[[125 105 135 129]
 [127 113 142 118]]
=>
[129 142]

[[145 123 123 126 136]
 [141 146 137 113 125]
 [137 118 105 142 134]
 [112 131 130 119 126]]
=>
[136 113 105 131]

[[129 141 117 103]
 [124 145 134 113]
 [145  98 139  98]
 [124 133 132 132]]
=>
[103 134  98 124]

[[135 104 105]
 [127 136 131]
 [125 115 135]]
=>
[105 136 125]

[[149 133 110 140]
 [105 119 148 134]
 [108 139 117 123]
 [138 112 119 146]]
=>
[140 148 139 138]

[[112 127 123]
 [120 128 101]]
=>
[123 128]

[[149 108 140 141]
 [129 137 132 135]
 [142 107 124 123]
 [133 129 117 118]
 [112 139 124 128]]
=>
[141 132 107 133]

[[108 124 147]
 [141 131 104]
 [115 133 119]]
=>
[147 131 115]

[[110 139 153]
 [149 138 118]]
=>
[153 138]
---
[[143 116 148 105]
 [149 151 113 140]
 [138 112 148 106]]
=>
[[116 148]
 [151 113]]

[[152 129 126]
 [153 114 142]
 [114 146 110]
 [139 109 147]]
=>
[[129 126]
 [114 142]]

[[135 136 156 127 120]
 [119 111 121 136 124]]
=>
[[136 156]
 [111 121]]

[[134 105 135]
 [123 119 146]
 [148 121 118]]
=>
[[105 135]
 [119 146]]

[[130 116 123 139]
 [130 119 123 137]
 [130 116 123 139]
 [125 124  99 128]
 [130 124 131 128]]
=>
[[116 123]
 [119 123]]

[[119 135 121]
 [119 148 105]
 [144 118 136]
 [129 133 122]
 [150 117 137]]
=>
[[135 121]
 [148 105]]
---
[[122 126 124 131 142 106 130 135 132 142 138 141 131 130]
 [138 122 107 131 140 124 125 133 126 138 125 120 111 128]
 [132 124 109 149 114 122 122 124 123 123 119 124 123 131]
 [127 121 135 143 121 108 141 133 139 125 130 148 132 130]]
=>
[[138 122 107 131 140 124 125 133 126 138 125 120 111 128]
 [132 124 109 149 114 122 122 124 123 123 119 124 123 131]
 [127 121 135 143 121 108 141 133 139 125 130 148 132 130]
 [122 126 124 131 142 106 130 135 132 142 138 141 131 130]]

[[122 125 124 122 116 124 130 127 122 127 106 105 126]
 [132 137 129 120 139 137 129 131 127 121 126 130 129]
 [128 136 129 143 146 115 123 127 135 131 124 125 143]
 [127 127 136 136 153 137 123 137 119 133 140 122 114]
 [123 132 124 121 123 129 130 133 129 138 100 126 128]
 [134 121 128 125 106 134 127 126 135 133 137 139 129]]
=>
[[134 121 128 125 106 134 127 126 135 133 137 139 129]
 [132 137 129 120 139 137 129 131 127 121 126 130 129]
 [128 136 129 143 146 115 123 127 135 131 124 125 143]
 [127 127 136 136 153 137 123 137 119 133 140 122 114]
 [123 132 124 121 123 129 130 133 129 138 100 126 128]
 [122 125 124 122 116 124 130 127 122 127 106 105 126]]

[[119 157 131 130 134 112 132 123 143 126 128 129 135 135 131 120]
 [138 136 128 114 139 126 140 147 117 126 119 118 119 126 128 134]]
=>
[[138 136 128 114 139 126 140 147 117 126 119 118 119 126 128 134]
 [119 157 131 130 134 112 132 123 143 126 128 129 135 135 131 120]]

[[137 131 121 126]
 [142 139 123 104]]
=>
[[142 139 123 104]
 [137 131 121 126]]

[[128 127 127 128 109 151 128 128 128 127 128 128 128 128 126]
 [129 127 127 130 137 100 130 128 128 127 129 128 130 127 128]]
=>
[[129 127 127 130 137 100 130 128 128 127 129 128 130 127 128]
 [128 127 127 128 109 151 128 128 128 127 128 128 128 128 126]]

[[127 129 116 125 150 121 128 131]
 [133 132 120 126 120 125 126 121]]
=>
[[133 132 120 126 120 125 126 121]
 [127 129 116 125 150 121 128 131]]
---
[[154 127 109 138 146 129 144]
 [134 105 132 141  99 144 131]
 [118 104 104 107 128 101 111]]
=>
[[118 104 104 107 128 101 111]
 [154 127 109 138 146 129 144]
 [134 105 132 141  99 144 131]]

[[144 116 146 137 126 138 136 117 122 130 131]
 [140 127 140 124 131 133 151 155 124 113 129]]
=>
[[140 127 140 124 131 133 151 155 124 113 129]
 [144 116 146 137 126 138 136 117 122 130 131]]

[[128 129 131 138 129 155 132 129 145]
 [129 126 130 129 129 129 125 135 129]]
=>
[[129 126 130 129 129 129 125 135 129]
 [128 129 131 138 129 155 132 129 145]]

[[113 158 142 124  98 142 107]
 [149 127 158 141 142 122 148]
 [146 105 127 127 143 102 135]]
=>
[[146 105 127 127 143 102 135]
 [113 158 142 124  98 142 107]
 [149 127 158 141 142 122 148]]

[[127 101 129 129]
 [114 145 127 129]]
=>
[[114 145 127 129]
 [127 101 129 129]]

[[130 120 125 129]
 [133 109 127 129]
 [125 107 140 128]
 [145 150 109 118]]
=>
[[145 150 109 118]
 [130 120 125 129]
 [133 109 127 129]
 [125 107 140 128]]

[[145 146 109 126 108 149 130 114 142 108 130 128 106 124 143]
 [138 103 103 117 119 148 124 125 104 110 152 129 141 103 128]]
=>
[[138 103 103 117 119 148 124 125 104 110 152 129 141 103 128]
 [145 146 109 126 108 149 130 114 142 108 130 128 106 124 143]]
